In the data rows, 128 means zero.
Here are some points, one per row:
92 151 155 125 116 139 84 101 123 120 165 114 153 70 160 115 118 113 99 127 48 85 200 103 130 146 164 142 149 177 152 70 134 139 69 125 90 159 154 69 151 112 115 98 99 101 115 137
221 144 151 124 131 125 129 163 137 145 109 120 177 95 150 122 110 160 143 178 127 129 169 89 113 156 164 157 133 106 108 125 130 95 152 142 186 97 177 138 39 115 105 90 137 132 159 148
137 151 133 151 137 127 137 122 64 119 143 109 71 115 140 102 149 136 152 144 149 98 155 142 95 131 126 108 158 129 113 142 87 158 97 116 154 114 97 206 128 131 105 170 102 159 137 66
86 139 91 104 138 136 132 141 94 99 135 142 151 203 102 137 122 146 103 136 157 107 77 47 170 128 92 146 133 109 88 125 98 162 197 83 72 188 153 137 82 135 115 136 105 147 105 112
135 109 87 158 148 190 124 146 82 101 121 114 83 90 130 104 159 78 118 188 122 117 134 71 173 149 142 109 153 97 107 92 134 102 134 118 154 112 132 95 159 162 160 119 75 110 112 155
100 107 161 140 165 112 122 167 168 215 142 122 91 186 138 223 97 111 142 82 98 75 188 124 128 176 49 124 162 109 79 132 195 133 186 137 147 93 86 150 129 134 101 114 133 131 89 135
138 133 82 176 108 174 206 144 125 142 130 152 112 138 108 148 151 123 167 162 191 147 118 148 96 89 146 150 86 121 118 148 103 109 85 115 139 112 134 99 204 56 142 147 120 82 158 146
146 188 116 88 105 113 150 103 79 40 169 72 114 124 114 200 135 78 127 179 130 126 155 129 117 139 134 163 121 169 131 144 123 142 156 167 94 89 128 119 109 86 99 170 134 123 148 160
114 118 93 99 108 125 98 135 50 122 121 91 150 147 114 162 179 110 156 134 115 140 162 166 119 103 168 142 80 123 119 134 118 140 105 133 110 203 106 91 99 170 91 148 146 91 116 128
166 145 92 123 113 147 54 114 168 145 176 148 102 87 151 112 148 105 92 110 147 91 88 131 97 132 76 135 119 154 185 139 114 120 128 81 135 96 118 151 73 74 108 168 127 159 122 157
121 103 165 188 103 206 154 154 154 135 121 65 159 79 138 193 115 205 129 89 171 93 124 123 118 104 120 152 145 104 144 143 168 142 151 56 138 194 141 101 92 141 138 125 140 115 112 181
91 162 118 78 107 98 133 112 95 200 160 99 143 131 115 96 108 132 133 148 113 197 100 142 124 120 140 144 175 147 91 110 191 106 116 136 136 133 91 195 88 137 122 96 186 80 140 187
165 111 126 78 86 105 148 159 147 89 155 158 138 180 115 115 115 156 123 100 129 121 108 108 152 140 115 152 99 153 196 155 191 127 131 102 193 67 139 137 116 70 127 156 96 154 135 104
126 139 63 113 144 135 175 164 116 80 127 196 84 131 154 155 84 135 97 170 96 127 109 140 124 138 138 136 171 145 181 105 85 123 91 155 122 171 137 135 83 112 110 110 169 124 141 141
167 80 141 120 68 107 106 148 69 153 66 120 129 76 109 146 150 131 142 89 141 126 119 93 154 172 137 191 117 142 129 114 77 145 176 188 127 120 133 151 145 108 97 111 129 99 96 76
95 164 200 132 102 121 123 109 104 150 150 191 169 128 145 109 133 176 78 153 140 160 123 114 141 161 85 110 144 120 111 122 129 139 135 103 101 140 217 74 139 143 108 160 162 127 113 77
135 125 145 120 176 168 174 123 248 116 185 167 127 160 145 110 115 68 135 142 123 190 127 175 141 140 154 180 143 106 98 112 115 154 141 110 111 153 39 178 124 140 111 153 125 137 119 104
143 103 129 85 100 118 64 137 139 120 131 150 68 120 136 143 104 85 144 109 175 154 172 148 127 78 192 90 145 147 144 120 172 140 107 99 104 183 165 147 118 130 158 112 56 83 104 70
166 113 122 123 183 98 177 140 159 163 150 164 182 121 119 112 92 150 155 82 121 126 111 152 128 108 118 121 134 54 115 115 106 116 182 100 151 120 107 102 130 126 116 124 111 149 74 103
73 124 83 120 118 85 163 98 159 162 151 118 114 122 159 150 156 109 171 173 154 89 98 87 148 130 138 51 99 164 97 145 155 116 113 95 111 103 113 71 83 194 157 166 76 93 133 128
121 116 114 118 127 78 150 187 148 117 147 57 147 56 151 127 144 139 84 124 115 136 129 138 159 114 107 182 76 137 138 113 95 79 86 171 103 118 129 213 165 93 151 131 166 133 164 124
97 125 105 165 149 97 51 66 152 103 103 147 120 128 127 181 149 142 123 131 157 198 119 60 53 71 122 161 115 84 112 107 130 151 163 207 180 94 138 114 128 97 187 74 109 132 113 116
79 149 153 111 174 155 86 141 136 137 109 155 144 183 129 129 66 123 237 132 144 105 119 217 94 122 242 102 127 99 162 92 160 93 165 114 121 99 142 159 195 150 157 189 171 154 119 139
169 130 154 177 175 115 99 129 158 111 118 139 167 68 76 154 88 135 100 127 146 122 119 122 108 140 173 72 131 146 122 126 129 158 112 155 81 127 91 154 100 145 86 119 121 132 90 131
199 134 101 128 118 117 115 69 105 114 96 128 86 92 96 169 112 163 193 118 93 174 102 157 204 131 87 118 131 132 142 139 110 161 80 104 132 120 112 96 150 52 131 81 188 141 123 128
154 160 151 182 68 137 130 90 131 120 85 98 141 163 137 141 77 118 80 162 123 155 164 157 169 137 127 67 108 138 142 190 123 165 151 98 100 96 183 113 121 120 157 138 121 144 68 129
94 126 140 73 137 182 168 89 188 116 139 143 140 102 155 142 200 111 168 146 112 128 142 129 140 195 155 83 119 99 118 144 131 155 91 186 150 152 112 167 119 87 79 112 161 141 143 104
88 84 153 168 126 83 115 113 95 122 228 144 99 160 179 93 76 143 125 150 148 72 52 183 128 63 218 69 136 117 44 157 166 133 176 197 185 169 139 111 210 128 113 163 167 139 103 129
172 129 66 83 180 172 131 125 91 126 109 94 84 109 179 105 174 168 79 159 145 135 179 137 142 200 112 164 124 159 132 163 155 98 126 149 64 136 118 85 138 175 157 154 152 76 130 108
113 147 170 98 110 146 108 125 159 162 84 137 81 132 147 90 101 148 103 127 94 136 95 135 139 140 129 158 104 91 121 195 70 78 143 109 153 90 81 121 131 136 106 109 118 134 48 166
85 96 152 134 103 196 130 72 110 112 138 124 184 137 100 172 163 145 133 143 126 113 125 134 170 117 125 128 136 134 172 141 118 166 127 139 155 66 172 147 149 194 80 94 88 126 154 147
134 168 119 110 162 133 141 142 105 133 100 160 87 47 91 166 118 151 108 117 137 119 120 79 130 95 83 129 131 125 99 173 133 136 105 161 169 86 180 151 142 131 117 181 144 163 102 108
115 105 150 114 159 160 111 169 101 70 146 94 226 146 100 94 90 93 108 190 118 123 143 134 110 167 91 128 110 134 117 130 140 120 97 130 114 208 107 132 133 131 164 126 98 99 85 62
153 135 124 110 146 184 135 125 130 123 53 106 163 120 139 141 88 85 134 140 123 121 119 137 107 111 157 117 197 176 104 193 94 111 104 184 171 147 99 132 138 160 97 140 90 108 139 144
114 107 103 98 122 124 98 68 136 150 121 72 142 141 172 176 121 153 115 157 95 107 126 121 158 104 99 105 145 181 118 154 69 71 93 111 123 187 189 139 140 86 133 154 95 113 174 86
105 73 114 140 136 151 154 164 119 170 123 131 120 135 89 131 94 109 123 144 35 180 138 58 102 127 152 148 123 176 138 106 127 168 149 162 121 117 66 111 168 67 126 185 131 199 132 119
118 65 143 129 151 179 148 85 91 165 113 147 176 137 126 106 130 161 101 75 143 179 115 136 128 144 144 117 182 122 101 158 155 81 112 90 99 71 148 131 105 152 176 120 124 155 103 76
81 170 108 151 69 110 79 191 154 190 93 105 120 135 60 156 138 129 110 108 166 154 122 139 149 159 77 120 147 101 179 142 95 127 112 142 131 134 157 84 132 148 101 126 96 117 134 87
147 105 177 140 109 106 77 136 113 114 184 104 121 168 143 153 98 168 165 89 152 143 107 47 145 166 156 110 105 90 198 160 119 94 109 139 132 140 117 83 100 219 162 193 161 127 115 115
120 128 167 161 135 125 151 117 143 94 102 127 69 117 148 149 73 179 128 159 119 138 99 136 125 123 91 158 75 124 118 60 142 128 195 95 109 65 141 162 114 134 69 103 129 77 143 104
162 154 173 170 137 155 135 97 109 151 113 114 102 147 129 85 96 96 119 64 136 148 100 89 109 176 123 127 80 135 106 94 141 185 125 163 125 100 120 150 116 106 124 114 166 113 173 130
176 152 161 108 191 88 145 90 114 140 138 130 95 147 78 117 118 128 138 72 149 112 176 138 102 120 95 149 118 106 132 155 110 179 130 141 110 158 132 91 147 105 105 125 98 114 186 168
141 126 141 124 182 141 116 124 125 176 143 127 107 96 77 81 206 74 119 109 149 75 102 136 110 141 129 131 113 157 205 156 115 143 188 130 112 94 135 131 63 99 149 76 152 153 93 117
84 92 45 173 152 160 119 136 109 146 156 124 173 116 109 102 88 137 204 127 77 105 124 141 158 148 115 129 138 113 96 149 145 149 125 106 157 144 152 107 145 134 149 143 139 26 187 93
142 109 207 106 128 132 151 164 112 144 117 152 107 77 62 135 160 130 133 111 99 129 173 127 185 73 110 63 113 101 105 164 125 48 163 134 86 150 120 116 89 60 128 120 126 157 199 155
84 118 144 116 104 162 133 133 96 125 58 104 141 125 168 101 74 86 160 94 138 151 114 76 140 91 132 130 106 108 163 217 134 152 125 136 111 144 138 54 143 153 140 87 146 121 147 85
160 81 162 123 158 108 93 141 151 87 77 100 131 168 145 60 135 109 107 102 176 111 140 116 114 135 78 144 161 108 111 117 191 180 103 63 172 132 144 142 145 85 62 132 136 147 120 193
144 111 116 99 152 142 132 141 109 125 158 82 135 166 143 156 166 146 84 159 93 130 102 171 79 79 103 66 164 74 138 112 131 157 110 146 84 112 75 144 126 83 183 90 127 136 154 114
112 140 124 131 129 127 182 136 121 155 102 164 134 148 158 130 147 166 78 131 137 75 128 131 114 65 137 143 137 160 183 91 136 165 87 117 164 121 70 137 143 158 118 80 115 147 169 111
164 144 76 133 121 61 129 115 146 116 76 158 153 106 129 116 172 108 127 162 109 95 191 112 144 94 150 159 155 124 86 129 130 162 138 66 113 126 106 163 174 128 115 143 161 199 120 132
140 163 129 119 89 122 111 186 121 83 150 180 164 153 76 125 167 123 108 58 121 138 137 121 131 157 109 82 173 134 81 148 66 199 171 103 150 97 137 159 171 132 157 97 171 74 145 168
154 158 158 127 98 153 111 156 73 113 81 151 151 143 116 109 143 171 141 107 87 143 84 221 189 129 45 147 72 168 67 112 176 141 94 169 163 133 147 90 103 184 166 135 90 126 94 138
122 159 62 113 134 157 73 99 149 121 163 90 155 167 165 114 141 124 149 91 201 129 191 133 177 75 126 101 107 182 113 50 104 108 171 154 161 122 94 75 88 159 176 139 152 133 136 88
142 85 189 75 77 121 138 92 145 142 139 176 122 103 124 118 146 119 134 156 176 72 143 122 59 130 129 142 143 141 130 91 100 113 124 89 138 133 103 162 148 162 224 137 183 110 126 160
156 101 121 87 131 87 200 111 143 75 179 107 134 32 147 150 105 60 139 162 127 164 122 133 111 102 75 169 145 137 193 106 91 139 136 139 129 94 122 116 127 151 130 145 102 133 164 172
84 121 132 116 145 110 54 155 86 104 104 182 127 83 97 155 118 188 102 134 205 122 142 139 92 176 129 131 89 129 173 101 90 112 120 123 164 78 103 107 67 80 105 109 127 172 161 174
153 162 157 171 118 132 98 134 144 139 147 131 147 156 106 117 155 108 156 192 164 124 105 141 166 149 128 127 159 142 141 109 174 71 133 120 106 178 95 84 201 147 100 108 80 119 153 95
96 39 121 153 171 80 136 88 148 128 135 178 92 145 96 142 113 81 97 105 139 88 125 163 164 157 171 153 114 129 90 112 129 109 103 124 136 140 101 166 121 98 161 92 128 122 127 160
71 176 150 157 123 135 126 141 93 123 147 99 117 104 166 112 157 136 161 133 110 150 137 148 198 106 152 184 157 88 130 119 122 168 86 131 127 148 130 138 141 138 151 169 36 132 150 124
159 145 142 163 115 125 120 157 94 157 164 68 108 129 71 165 171 155 146 128 108 157 114 113 44 126 137 169 76 178 100 160 158 159 117 68 133 106 161 134 124 132 110 81 143 159 113 74
Along one direction, these points spread out more than along any other. Take the direction at right angles to it along which they spread out most. Go by this last direction. Where along it does each point below lie, from 0 to 99? 50 is the average, and the first point above lies past it. One standard deviation of the points above along it is 16.
158 173 140 138 168 68 123 123 106 186 103 217 149 156 184 153 154 107 118 89 115 123 122 116 107 136 99 110 72 69 153 135 135 101 147 128 108 136 151 171 145 122 98 114 113 91 125 133 43
91 96 136 121 120 117 84 179 207 149 154 156 101 192 173 84 95 72 155 157 164 101 93 180 54 63 126 124 142 146 89 117 143 91 82 154 97 100 151 104 114 136 147 112 154 142 175 117 22
113 145 108 131 91 88 225 122 130 70 92 64 121 173 100 115 125 93 101 132 107 109 180 121 94 142 152 96 123 141 164 120 130 87 105 122 174 120 119 135 142 90 111 87 153 88 107 100 50
159 126 161 183 144 148 140 136 114 124 167 145 111 190 136 171 138 93 128 126 86 152 140 97 159 121 97 138 134 108 113 140 65 74 98 131 134 95 153 145 83 122 101 78 166 148 97 178 49
85 144 137 185 83 132 135 82 108 99 123 117 122 119 111 51 151 146 140 129 76 148 165 152 123 57 106 131 157 80 173 137 114 78 179 142 115 191 89 122 123 177 113 180 149 89 100 145 51
175 176 136 102 129 70 104 97 160 128 95 113 126 112 90 84 123 134 90 117 69 76 93 113 116 111 155 135 66 46 127 144 141 125 114 100 140 96 105 164 118 143 134 151 109 127 169 129 43
115 138 106 95 134 95 169 140 106 151 123 132 118 155 130 83 79 109 184 154 130 120 104 111 115 161 111 104 120 137 128 74 129 115 123 100 114 188 108 174 163 137 168 81 120 195 102 197 30
136 165 64 112 72 161 158 112 191 161 174 116 128 129 95 92 75 98 94 101 147 105 151 158 144 158 167 145 125 69 93 75 138 121 112 152 82 144 133 119 139 121 99 96 173 170 149 124 35
118 116 117 145 130 106 157 143 164 153 82 102 104 103 123 142 141 130 54 152 123 185 147 163 133 178 138 102 116 148 158 137 132 168 152 143 185 217 189 127 128 195 159 153 133 135 168 139 61
100 134 105 188 86 107 128 123 172 89 144 177 128 105 146 110 145 189 147 166 148 83 117 132 113 162 137 127 165 160 103 128 149 111 124 196 74 144 98 90 93 134 208 153 93 127 100 139 48
163 60 117 106 118 150 131 107 151 138 91 84 137 190 120 106 166 191 127 115 118 154 97 117 94 129 139 102 156 102 125 77 90 126 112 145 98 97 189 90 140 167 86 172 78 139 95 167 56
88 97 60 134 119 158 119 147 157 126 125 133 136 146 184 76 138 176 144 131 120 177 151 107 142 115 116 75 85 192 159 156 169 148 162 131 78 135 130 179 191 164 106 108 133 129 134 160 49
116 177 161 125 195 82 103 157 152 117 128 134 136 107 153 137 169 143 162 83 118 136 100 93 153 89 172 143 170 186 175 117 148 144 108 139 159 80 151 114 102 76 147 168 138 127 77 140 46
129 128 96 110 117 115 166 127 122 66 128 143 126 102 178 153 154 74 105 27 111 145 95 152 85 156 140 156 135 135 88 90 136 64 158 63 111 152 135 119 139 108 106 136 125 166 147 120 42
